The same turns and mirrors carry the whole set onto itself and the rows of a family onto each other. Which other rows belong to the same family as each row named below? List them in the order they appear above.
These 30 rows form 5 families of 6 rows each.
tepu: -360,391,-48,115,189,247,-173,267,88,-20,-4,355,-229,-80,47,76
nido: -388,248,72,64,11,-49,-275,-21,-72,28,515,260,-213,-95,53,194
Tos: -330,147,-142,45,-179,118,-144,-61,-119,264,-43,455,-186,147,-202,-250
rak: -278,120,-128,134,27,234,-327,96,-104,-92,-84,386,-259,15,-331,-369
fizo: 168,-84,-3,270,-108,-33,-121,68,-45,184,71,595,-94,154,-124,-225
pelu: -136,-312,97,120,153,91,-44,165,86,134,86,346,-153,96,-182,-242
Vuse: 212,90,146,144,-31,123,-117,420,-80,17,76,358,29,182,-89,198
Reted: 198,-6,29,83,64,48,-82,148,-213,-22,-83,217,-123,172,-514,157
lado: -237,250,-9,-66,181,70,-228,-128,194,-109,98,522,-137,73,64,251
mir: -475,426,-130,3,-55,122,-234,-96,-72,122,142,408,-237,-3,-5,50
Lol: -236,38,114,296,154,-30,-220,147,86,17,465,337,-288,-193,102,-88
milup: -76,14,-87,231,188,22,-368,160,-392,-279,311,263,-216,-178,-250,-76
bodo: -151,14,102,67,-30,-70,-338,105,-353,-101,548,124,-106,-21,-209,157
Medur: -54,-76,-13,21,339,172,-36,356,-204,-104,8,238,-40,29,-148,217
febur: -117,-126,24,17,-125,86,2,170,-172,295,-12,305,-22,256,-238,-70
zimon: -15,-138,195,123,-41,-157,-101,181,12,352,127,351,-177,141,-81,-248
tig: -6,250,172,194,134,-122,-215,27,55,-52,445,209,-287,-113,-90,336
sipu: -160,284,-31,185,-99,28,-230,-190,189,144,-19,447,-390,43,-306,-192
limav: -1,172,146,-91,135,45,-141,424,-194,43,-45,154,-44,149,-135,277
satuv: -151,22,227,78,9,-41,-446,-59,198,-194,489,346,-177,31,-134,30
zez: -274,398,-46,-103,215,1,-165,68,-35,57,-71,375,-209,8,85,251
mar: 188,-49,165,207,58,-156,-236,50,-191,-93,374,150,-209,-16,-403,122
bege: -231,-23,230,35,125,-243,-290,-51,109,111,444,293,-272,-31,27,-40
Fav: 15,46,52,75,-5,74,39,27,161,256,-171,366,-203,211,-318,-13
Lebav: -62,210,-254,89,15,80,-279,-165,-137,-93,-105,663,-171,94,-168,-101
nolat: -127,256,-167,74,-52,-42,-357,-26,-325,20,-98,432,-287,21,-286,-316
zapag: -17,-76,67,-16,-32,70,-129,281,-414,45,191,127,21,167,-293,177
raz: -192,552,-34,155,41,32,-313,-101,70,-75,134,342,-380,-105,-169,173
Lezu: 74,185,140,119,-77,104,-496,249,-178,-332,268,237,-83,85,-327,89
mafas: -97,133,79,13,19,-102,-540,104,-369,-239,247,156,-226,-4,-384,-80

The rest of the family of febur: nido, Tos, mir, bodo, zapag
The rest of the family of mar: Reted, tig, sipu, Fav, raz
The rest of the family of bege: zimon, limav, zez, nolat, mafas
The rest of the family of Lol: tepu, rak, pelu, milup, Medur

